Each row is where one point has got to under a steady rotation. How many steps took it there?
The counts run from 0 to 579.
-2.68 1.53 3.70 -2.23 3.31 0.06 -3.53 4.16 -0.23 0.58 0.28 -0.04 0.36
 -1.53 0.24 3.21 -0.52 0.98 2.30 1.17 2.46 0.22 -0.47 0.87 1.81 -0.01
 0.76 -2.53 -2.05 2.63 2.27 0.56 0.97 -1.78
515
-5.01 1.84 3.95 -3.59 0.33 2.35 -1.24 3.51 0.19 0.66 1.15 -0.34 -2.70
 -2.09 1.05 2.14 2.46 -0.73 -0.25 -1.23 1.37 0.04 0.26 0.33 2.77 1.00
 -1.60 -1.74 -0.92 1.33 0.80 1.54 1.08 0.00
262
-3.56 1.33 2.59 -2.08 -2.76 0.49 -3.15 2.95 0.71 2.22 -3.86 -0.40 -0.79
 0.42 -1.74 1.72 0.03 -2.58 0.96 -0.95 -2.59 1.94 0.26 -1.20 1.94 2.78
 0.33 -0.51 -3.43 1.20 -0.41 0.51 -0.60 -1.26
480
-4.37 2.31 2.43 -2.83 2.06 0.14 -3.43 3.28 -0.45 1.44 -1.58 0.68 0.98
 -0.08 0.79 3.94 -0.84 -0.42 0.25 2.38 1.14 0.51 0.42 1.57 1.59 -0.98
 1.71 -0.40 -4.30 0.30 1.62 0.16 -0.36 0.26
504
-1.18 1.88 2.48 -2.84 0.01 0.39 -0.17 1.21 -1.24 -0.77 -2.02 -0.25 0.70
 -2.11 1.36 0.34 0.97 0.31 -1.58 -4.90 -0.42 -0.34 -0.64 4.65 2.76 -3.30
 0.74 -1.23 -0.37 2.08 2.72 0.76 0.84 2.81
379
-0.82 0.92 -0.12 -2.48 -4.59 -0.38 -1.11 2.60 -1.33 0.31 -1.61 -0.22
 -1.53 -1.59 -0.53 -0.14 -0.42 0.72 -1.93 -5.81 -2.69 1.68 0.11 2.98
 2.06 -0.65 0.62 -2.80 -1.10 1.17 0.31 1.34 1.08 1.84
171
0.06 1.69 4.47 -2.89 0.00 0.89 -1.20 3.69 0.50 -1.70 -3.71 -1.61 -0.47
 -0.94 -0.12 -0.52 0.81 -1.80 -0.03 -2.78 -0.47 0.10 -2.69 1.72 0.94
 -0.10 -0.13 -2.52 1.57 4.26 1.68 2.39 -0.74 -0.58
339
-2.47 0.49 3.50 -1.06 -2.20 0.82 -2.86 3.52 -0.77 0.24 -0.95 0.01 -3.25
 -1.79 -2.25 2.09 0.52 1.45 0.63 -1.94 -0.09 1.21 0.97 0.77 1.94 3.65
 0.18 -2.04 -1.72 2.96 -1.37 0.12 2.03 -2.18
473
-1.83 1.13 3.62 -1.92 0.15 1.06 -3.10 5.39 -1.03 -0.71 -1.07 -0.60 -2.76
 -0.98 -0.64 3.10 -0.38 1.61 -0.39 2.05 1.42 0.89 -0.83 1.27 0.56 2.92
 0.20 -2.66 -0.75 2.48 -1.54 1.39 1.29 -2.09
278
-2.79 0.91 1.99 -4.47 -2.63 1.29 -2.00 3.85 0.38 0.34 -1.49 2.14 -3.54
 -1.01 -1.25 1.57 1.13 -0.25 -2.10 -1.40 -1.38 1.95 0.60 -0.44 1.64 2.47
 -0.04 -1.61 -1.94 1.52 -1.59 2.24 -0.06 -1.04
40
0.36 1.58 1.54 -2.85 -1.71 -1.03 -2.34 4.22 0.47 0.56 -4.63 -1.81 1.18
 0.00 0.07 -0.49 -1.77 -3.02 0.35 -1.80 -2.82 1.63 -3.25 0.68 0.26 0.18
 0.36 -3.10 -0.15 1.70 1.43 2.34 -1.39 -0.65
349
-0.93 2.27 2.59 -2.87 0.31 -0.59 -2.97 5.06 0.92 0.48 -3.51 -2.51 -0.06
 -0.02 0.97 1.35 -1.03 -3.10 0.75 1.53 -0.77 0.74 -3.45 -0.28 -0.22 1.16
 -0.51 -2.94 0.00 1.49 1.02 2.18 -1.16 -1.43
87
-0.50 2.34 1.91 -4.99 -0.38 -0.56 -1.43 2.12 0.66 -0.67 -3.66 1.51 0.98
 -0.88 -0.16 0.26 0.02 -1.83 -1.24 -3.99 -1.10 0.37 -1.01 2.25 1.24
 -2.71 1.57 -1.11 -1.99 2.31 2.99 1.66 -2.33 1.71
116
-1.38 1.63 0.04 -4.94 0.74 -1.95 -3.83 4.28 0.64 1.18 -0.24 2.27 0.01
 -1.21 -0.04 2.88 -2.09 0.39 -0.36 -0.06 0.26 1.71 -0.31 0.42 0.56 -0.95
 1.56 -3.45 -3.70 0.41 2.10 1.67 -0.83 -0.65
306
0.01 1.77 0.26 -4.19 0.63 -1.99 -2.14 3.38 -0.15 -0.48 0.51 1.46 0.26
 -2.63 0.33 1.44 -0.99 1.70 -0.53 -3.57 0.25 0.65 -0.75 2.87 1.13 -2.53
 1.66 -3.89 -1.81 1.80 3.19 1.44 0.08 1.15
121
-0.46 1.51 1.26 -3.01 1.52 -0.86 -1.73 4.85 -0.93 0.04 0.83 -1.73 0.17
 -2.24 2.59 1.42 -1.19 1.24 -0.27 -0.79 0.60 0.66 -2.48 3.01 1.08 -1.86
 -0.39 -5.04 1.03 1.04 2.45 2.26 1.76 0.56
579
-2.23 0.98 0.60 -4.17 -1.63 -0.38 -3.64 4.39 -0.03 1.07 -0.42 2.32 -2.81
 -1.00 -1.18 3.17 -0.93 1.41 -1.52 0.24 -0.64 2.48 0.51 0.23 1.22 2.19
 0.80 -2.81 -3.03 0.52 -1.33 1.47 0.98 -1.53
43
-2.70 2.24 4.15 -3.26 3.20 -0.25 -2.83 3.34 1.28 1.05 -2.20 -1.05 1.26
 -0.88 1.03 2.23 0.30 -2.59 2.29 0.95 0.57 -0.06 -2.26 -0.08 1.29 -0.67
 -0.14 -1.74 -1.34 2.20 2.94 1.02 -0.68 -0.96
74
-0.73 0.83 3.44 -3.63 -0.91 1.20 -2.60 4.06 0.17 -1.57 -2.69 1.94 -2.91
 -0.93 -2.13 1.47 0.40 0.97 -1.46 -1.05 0.22 1.27 0.09 0.94 0.72 2.11
 1.44 -1.54 -1.44 3.80 -1.03 1.73 -0.23 -1.87
289
-3.22 1.98 2.19 -5.43 -0.42 1.63 -1.84 3.11 -0.18 -0.28 -1.27 3.06 -2.53
 -0.96 -0.02 2.77 1.13 0.50 -3.72 -0.43 0.60 0.95 1.01 1.75 1.34 -0.28
 0.94 -0.54 -2.87 0.93 -0.49 1.66 -0.57 0.83
53
-5.02 1.73 2.99 -2.81 -0.23 0.92 -2.47 0.85 -0.10 2.20 -3.10 1.04 0.71
 0.15 -0.41 2.92 1.06 -1.35 0.19 -0.92 -1.34 1.03 1.56 0.90 3.05 -0.32
 1.37 1.37 -4.43 0.61 1.17 -0.67 0.15 0.76
245
-4.13 1.27 4.36 0.41 -1.04 1.39 -1.32 1.80 -1.04 2.14 -2.93 -3.88 0.78
 -0.89 0.55 1.04 1.11 -2.08 2.22 -2.34 -2.00 0.19 -0.57 1.39 3.40 0.68
 -0.97 -0.51 -0.44 1.82 1.29 -0.66 2.31 0.46
206
-2.85 0.34 3.01 0.07 -1.96 0.86 -1.79 3.32 -1.79 1.10 0.33 -2.61 -2.34
 -2.31 -0.36 1.48 0.52 1.66 1.37 -3.10 -1.12 1.16 0.02 1.54 2.90 2.46
 -1.14 -3.17 0.00 1.96 -0.29 0.00 3.90 -0.90
212
-0.73 1.90 2.44 -4.27 -1.32 1.03 -1.99 3.99 0.12 -1.25 -5.45 1.22 -0.23
 1.26 -0.71 0.67 -0.77 -1.56 -2.80 -0.20 -0.91 1.42 -1.28 1.82 0.07
 -0.54 1.72 -0.62 -1.68 2.17 0.05 2.63 -2.35 0.23
547
-2.19 1.67 2.50 -0.61 -3.05 1.03 -0.64 3.40 -1.32 0.87 -3.81 -4.49 -0.36
 -0.53 1.69 0.10 0.22 -2.57 -0.64 -2.36 -2.84 0.59 -2.30 2.46 1.89 0.73
 -1.41 -1.72 1.38 0.91 -0.06 0.95 1.51 1.42
403
-3.96 1.57 2.63 -3.28 -3.37 1.34 -2.06 3.08 0.63 1.19 -3.01 0.54 -2.30
 0.07 -1.86 1.11 1.09 -2.32 -0.46 -2.33 -2.02 1.56 0.65 -0.86 1.97 2.57
 0.06 -0.23 -3.25 1.20 -0.77 1.30 -0.84 -0.69
482
-3.88 1.38 4.39 -0.71 -0.83 2.49 -1.28 3.20 -2.21 -0.10 -0.31 -2.27
 -2.82 -2.02 0.40 2.77 1.67 1.15 -0.37 -0.68 0.93 -0.43 0.45 3.04 2.43
 1.91 -0.88 -1.05 -0.57 1.90 -1.01 -0.43 3.02 0.28
459
-3.37 0.67 5.15 -1.89 -1.05 2.65 -1.62 2.95 -0.03 0.11 -2.83 -0.64 -2.58
 -0.71 -1.22 0.96 1.99 -0.62 0.23 -1.53 -0.64 0.77 -0.18 0.05 2.74 3.02
 -0.79 -0.77 -0.18 3.45 -0.93 0.96 1.36 -1.87
26
-0.63 2.04 4.10 -3.31 2.13 1.37 -1.23 4.30 -0.72 -2.18 -1.26 -0.67 -1.02
 -1.85 1.22 1.18 0.74 0.54 -1.23 -0.84 2.23 -0.67 -1.79 3.37 0.77 -1.27
 0.37 -2.57 1.24 3.42 1.68 2.09 0.11 0.53
328
-2.64 0.98 1.29 -1.03 -2.57 -1.09 -2.47 0.62 -0.99 2.62 -4.33 -0.56 1.51
 -0.42 -0.64 2.12 -0.63 -1.00 0.57 -3.27 -3.79 1.63 0.73 1.92 2.81 -0.11
 1.78 0.02 -3.70 0.63 0.86 -1.15 1.21 1.27
427
-0.38 1.84 -0.38 -3.34 -2.08 -1.13 -2.22 3.16 -0.74 0.81 -4.84 -0.56
 1.79 0.56 1.05 0.78 -2.44 -1.98 -2.01 -1.34 -3.14 1.67 -2.19 2.80 0.43
 -1.87 2.00 -1.69 -1.78 0.12 1.17 1.74 -1.15 1.81
362
-4.77 2.58 4.47 -3.78 1.57 2.57 -1.32 2.72 0.14 -0.08 -2.27 0.81 0.00
 -0.42 0.70 2.36 1.74 -1.49 -0.63 0.02 1.69 -0.41 0.32 1.63 2.12 -1.05
 0.60 1.00 -2.54 1.88 1.73 0.93 -1.14 1.03
508
